The same turns and mirrors carry the whole set onto itself, and each row onto the other rows of its family. Which rows share a family with each named row? Give them in list order.
These 16 rows form 4 families of 4 rows each.
T: [ -7  -5  30  25 -23  -6   3 -35  -7   2  -4 -25]
L: [-3  8 38 19 20 -4 10  3 21  2 13 -8]
V: [ -5 -20   8  30 -22  -9  28   1 -25   0  -6  -1]
J: [20 -5  8 19 17 -1 27 39 -4  9 -2 -9]
F: [ 17  13   6  25  25 -10   2 -34 -29  42 -37 -15]
X: [  0 -10  49  41  -1   7  25 -19 -14  11   0 -11]
Q: [ 24  26  -2  14  36   5   0  -8   7  24 -39   9]
Z: [ 15  -3  32  -5 -20   0  12 -19 -25  30   9  -8]
E: [ 13  17   9  52  -9 -21  -2  -5 -36  20 -34   2]
H: [ 37  35 -14  32  12  -4  12  17 -13  -2 -34 -11]
D: [  6  54  17   2  21  12  -8   7 -22  11 -18  -9]
N: [ 30  36   7   6  -8 -12  -6 -32 -35  16 -22 -21]
B: [-13  19  13 -13   3  10  21   8  -7   2  14 -17]
G: [ 24  -3  -6  29  -8  -6   1 -36 -15  22 -46 -11]
U: [ 14  26 -12   0  35  11   1  -4   3  12 -32 -29]
C: [ -5   8  18  26  14  17  18  16  14 -19  -9 -24]

The rest of the family of F: L, X, Q
The rest of the family of E: J, Z, D
The rest of the family of N: V, H, B

The same turns and mirrors carry the whole set onto itself, and each row onto the other rows of its family. Which rows share a family with each named row? Give them in list order.
These 32 rows form 4 families of 8 rows each.
Mupo: [ -9 -20  35 -10  -6  -6 -31 -22 -12 -40  10   5 -17  -6  27]
Vore: [-11 -13  38  -1 -12 -17 -29 -28 -15 -32   4   3 -30   0  37]
bafev: [-13 -33  20  21   6  -4   1 -32 -24 -50 -17  17   9 -11  23]
Fotam: [ 24  17  24   7 -35  -6 -34 -19  -9  -6  -6 -11   0 -35  40]
volug: [-21  -6  20  -8 -13   1 -38 -28 -21 -38   1  14 -19 -13  46]
Risig: [ 17  -5   4  42 -10   4  -6 -12 -42  15 -56   9  14 -15   6]
gogop: [  7  -8   2  33 -35   6  -2 -36 -25 -27 -46   5  20 -37  20]
bomi: [ 19   1  21  12 -37  16 -49  -8 -24  23 -33  -9 -19  -6  10]
gur: [ 17 -12   6  44 -20  18 -16 -14 -36  15 -60   8   5  -5   3]
Fesu: [ 22  -6   5  25 -14   3  -1 -30 -18 -23 -43   7  18 -52  29]
pim: [-13 -21   7  38  18  13 -20 -11 -44  -3 -43  30  -6  19  25]
tob: [ 21   7  22  12 -22   5 -40  -2 -33  31 -33  -8 -14  -7  11]
befe: [ 24   7  20  -5 -27  -3 -33 -21  -7 -12 -21  -9  -8 -49  33]
gir: [-10 -10  25   4   4  12 -50  -4 -32   3 -15  15 -32  19  31]
tirot: [  8   4  20   0 -48   4 -33 -30 -13 -17 -19  -7  -5 -37  26]
gup: [  9  -3   4  24 -29  -7   2 -35 -28 -26 -34   4  24 -45  24]
gute: [ 15  13  21  -6 -42  -6 -34 -21 -19  -5 -10 -11  -7 -37  26]
Kore: [-10 -26  10  46  23  10 -11 -26 -40 -10 -40  20  -5  18  21]
larad: [ -3 -15  26  15  10   9 -46 -14 -29   9 -14   7 -32  25  24]
Mepu: [-22 -18   6  24   3   4  -6 -32 -35 -44 -29  28   8 -12  37]
suk: [ 29  -7   8  38   0  10 -11 -10 -29  15 -62   7   8 -24  14]
Loka: [ -4 -35  21  35  24   8  -8 -14 -34 -13 -34  19  -1  18   8]
muno: [ 33   2  23   8 -11   7 -41  -3 -18  28 -38  -6 -18 -19  16]
gavur: [ -1 -24  35   4  11   7 -41  -3 -24  -2  -9   6 -27  22  11]
soze: [-10 -28  22  45  16 -10   1 -18 -34 -11 -37  19  -8  23  18]
luz: [-18 -22  13  27   3  -1  -4 -46 -28 -49 -16  15   5 -12  38]
moz: [ 32  11  23  26 -20   3 -39   2 -21  31 -28  -6  -5  -7  24]
ponu: [-14  -7  28  -4  -8  -2 -41 -33 -17 -32   8   2 -24  -6  40]
Puba: [-19 -23  23  27  -1 -17   5 -37 -24 -47 -15  16  -3  -6  33]
bodu: [ 26   2   8  50  -7   4  -8 -10 -28  15 -51   7  21 -14  21]
meli: [ -5 -17  38  15   8  -6 -33  -8 -27   3 -15   7 -35  30  20]
zam: [ 19   5  10  31 -24  -6  -1 -28 -18 -20 -29   3  29 -41  38]

The rest of the family of gir: volug, gogop, bomi, gur, pim, tirot, Mepu
The rest of the family of Mupo: bafev, Fesu, befe, suk, Loka, muno, gavur

The same turns and mirrors carry the whole set onto itself, and each row onto the other rows of its family. Which rows share a family with each named row? Give them in list order.
These 28 rows form 7 families of 4 rows each.
binad: [  1 -23  19  25 -19  40 -18   6  -5   1  35  33  11  10 -26  -7  21 -24
 -19  -3 -27 -10   7   4 -37  -8  14  48  31  -5  12  -3  10   1  13  20]
sive: [  2 -41   1  17   3  66  27   6   1   1 -12  25   1   9  -1   6 -26 -47
  48 -22   1 -16  -1  -8 -49  -5  17   0 -16   2  30  23   8  -4  26  12]
Fava: [ 25 -22   4  -4 -16  50   4  -4 -13  -2   4  18  -2  -2  10  10  -9 -64
  19   8  -2 -11  14 -22 -53   5  27  14 -15 -17  10  45  -5  23  26  20]
Tumez: [ -6 -29   2   8  12  52 -13  42 -18   9 -19  -6   1  42 -25 -30  55  -5
   8 -54  -3  -7  24 -17 -12 -37  27  43  36  -6  20  -5  -1  28  21   3]
Fug: [-31 -33  13  24  -3  46   6  -4  29  16   0  17  21  14  -9  15   6 -38
  20 -21 -17 -22  -4 -11 -43 -29  22  19 -12  -4  25  10  12 -12   6   6]
tib: [ 15 -56  28  -4   2  42   4  -4  -5 -13 -14   7 -16 -10  -4   2 -19 -70
  -2   1 -11  12   5  -7 -21  19   7  14  23  -5  22  17  -4  15  45  22]
varor: [ -8  -7   1   7 -25  19 -16 -17   9   4  12  14  26   7  -6  19  22 -46
   0 -11 -21 -18  11 -24 -37 -20  45  40 -12 -23   7  23   1  19  19  18]
vuru: [-19 -41  25   4  -6  11 -13 -17  21  -5   1  -4  10   1 -19   7  27 -54
 -23 -13 -32   8   0 -16  -8 -16  21  44  26 -10  16  -1   3  16  31  17]
Runab: [-25 -22  39  17 -13  41   0 -10  24   8  15  10  24  13  11   8  11  -8
  -7 -29   4   4   3  22 -16 -16  35  19   9 -13  13  -2  16   7  30   8]
Kizif: [ 46 -26   8 -32  -8  46  37  25   0 -22 -11 -12 -20  54  -6 -41   7 -55
  34 -10   8 -13  10 -14   8 -29  14  38  15  -5  12  23  -5  36  30  21]
poza: [ 26 -15 -30 -20  -5  52  16  18 -15  -3  -7   5  -6  29  -5 -21   9 -62
  46 -17   6 -20  16 -28 -20  -8  38  12 -22 -17   5  47  -8  51  45  24]
Toseb: [ 23 -34   2  -5  -2  72  34  17   0   0  13  -4  -9  38   3 -31  13 -19
  47 -50  33  10  -4  -8  -4 -19  14  13  -1  -8   5  20  11  50  66   0]
birav: [ 22 -55 -11 -22  10  43  21  14 -18 -17 -20  -3 -23  23 -18 -30  -1 -64
  34 -30   0   8   3 -18   6   2  14  17  15  -5  19  20  -7  51  73  24]
goro: [ 37 -35  13   8  -6  72   6  27 -32  -5  20  36 -17  15 -16 -23  -7 -39
  12   5  -1  -6   8   4 -43  16   0  19  23   5  13  20   3  15  29  24]
Lop: [  4 -40 -30   9   7  64  33  17  -2   1 -10  10  -1  38 -16 -18  -2 -43
  70 -50   5 -19  -6 -23 -22 -26  22  11 -24  -1  28  23   6  24  49  10]
dobi: [ 55 -32  33  -8 -24  36  34  -6 -11 -32   0   9 -18  23   7  -6 -17 -51
  21   1   1  -1   8 -14 -33  -9   9  51  20  -1  19  15   0  11  29  16]
Kav: [ 28 -40   0   5  13  66   4  46 -40   3 -21   0 -24  36 -14 -32  29 -16
  32 -51  14   4  21 -24 -29 -18  14  36  33  -2  23   7  -5  35  38   0]
Puget: [  3  -9   6 -24 -12  16  15  14  19 -17 -16  -8  10  57 -17 -32  25 -36
  10 -24 -12 -25  13   3  26 -39  43  47  19 -13  14   0  -3  27  20  34]
zisin: [ -9 -29  28  24   3  46 -24  23 -19  11 -21  11   6  13 -12  -2  31  -4
 -10 -38 -10  -4  29  -2 -35 -18  31  41  41  -6  23 -11   0   3  11   5]
vobom: [-25 -26 -22  11   1  42  14   5  29  12   2   3  19  38 -25  -9  35 -35
  43 -50 -12 -25  -8 -29 -16 -52  28  31 -17  -4  23  11  11  14  27   3]
dig: [ 10 -17  30   1 -29   3  11 -16   8 -28  -9  15  11  26  -4   5  -5 -32
  -3 -13 -22 -12  12   5 -13 -22  37  62  21 -13  20  -9   3  -1  21  27]
fub: [ 20 -40  34  12 -13  65  25  -4  -5  -3  11  18  -5  10  17   2 -21 -17
  23 -25  25  15   1  14 -35  10  19   9   5  -8  16  14  14  17  53   5]
dit: [ 25 -43  24  20   5  64  -5  28 -43  -2 -24  17 -15  11  -7  -7   5 -15
  10 -33   7   8  27  -9 -51   1  16  31  39  -2  28   2  -2  10  27   0]
zapib: [-23 -17   7  -2  -2  47  11  10  32  12  16 -12  19  45  -7 -25  43  -8
  17 -50  11  -4  -2   3  15 -39  33  25   4 -14   5   7  14  38  40   5]
defed: [ 29 -23 -25  -8   4  65  10  43 -32  -5  12  21 -14  45 -35 -55  18 -32
  32 -27   2 -15   8  -3  -1  -9  14  24  19  -2   7  15   0  43  49  30]
Lidu: [-10  -2 -34 -11 -12  21  -4   4   3   5   2   3  21  36 -16 -12  42 -46
  27 -36 -15 -27  12 -27  -7 -35  55  34 -18 -23   5  24  -2  47  37  25]
Fipa: [-12 -37 -14 -15   4  16  -1   3  11  -9  -7 -16   2  34 -32 -26  39 -50
  15 -45 -21   2  -2 -26  23 -29  26  46  18 -12  13   1  -1  47  60  20]
zat: [ -8 -12 -19   8 -10  32 -13  26  -6   1  28  19  14  46 -44 -38  48 -17
   3 -36 -20 -21   4  -2   1 -30  27  51  22  -5   8  -7   5  31  33  27]

The rest of the family of poza: Fava, varor, Lidu
The rest of the family of Fipa: tib, vuru, birav
The rest of the family of fub: Runab, Toseb, zapib
The rest of the family of dobi: Kizif, Puget, dig

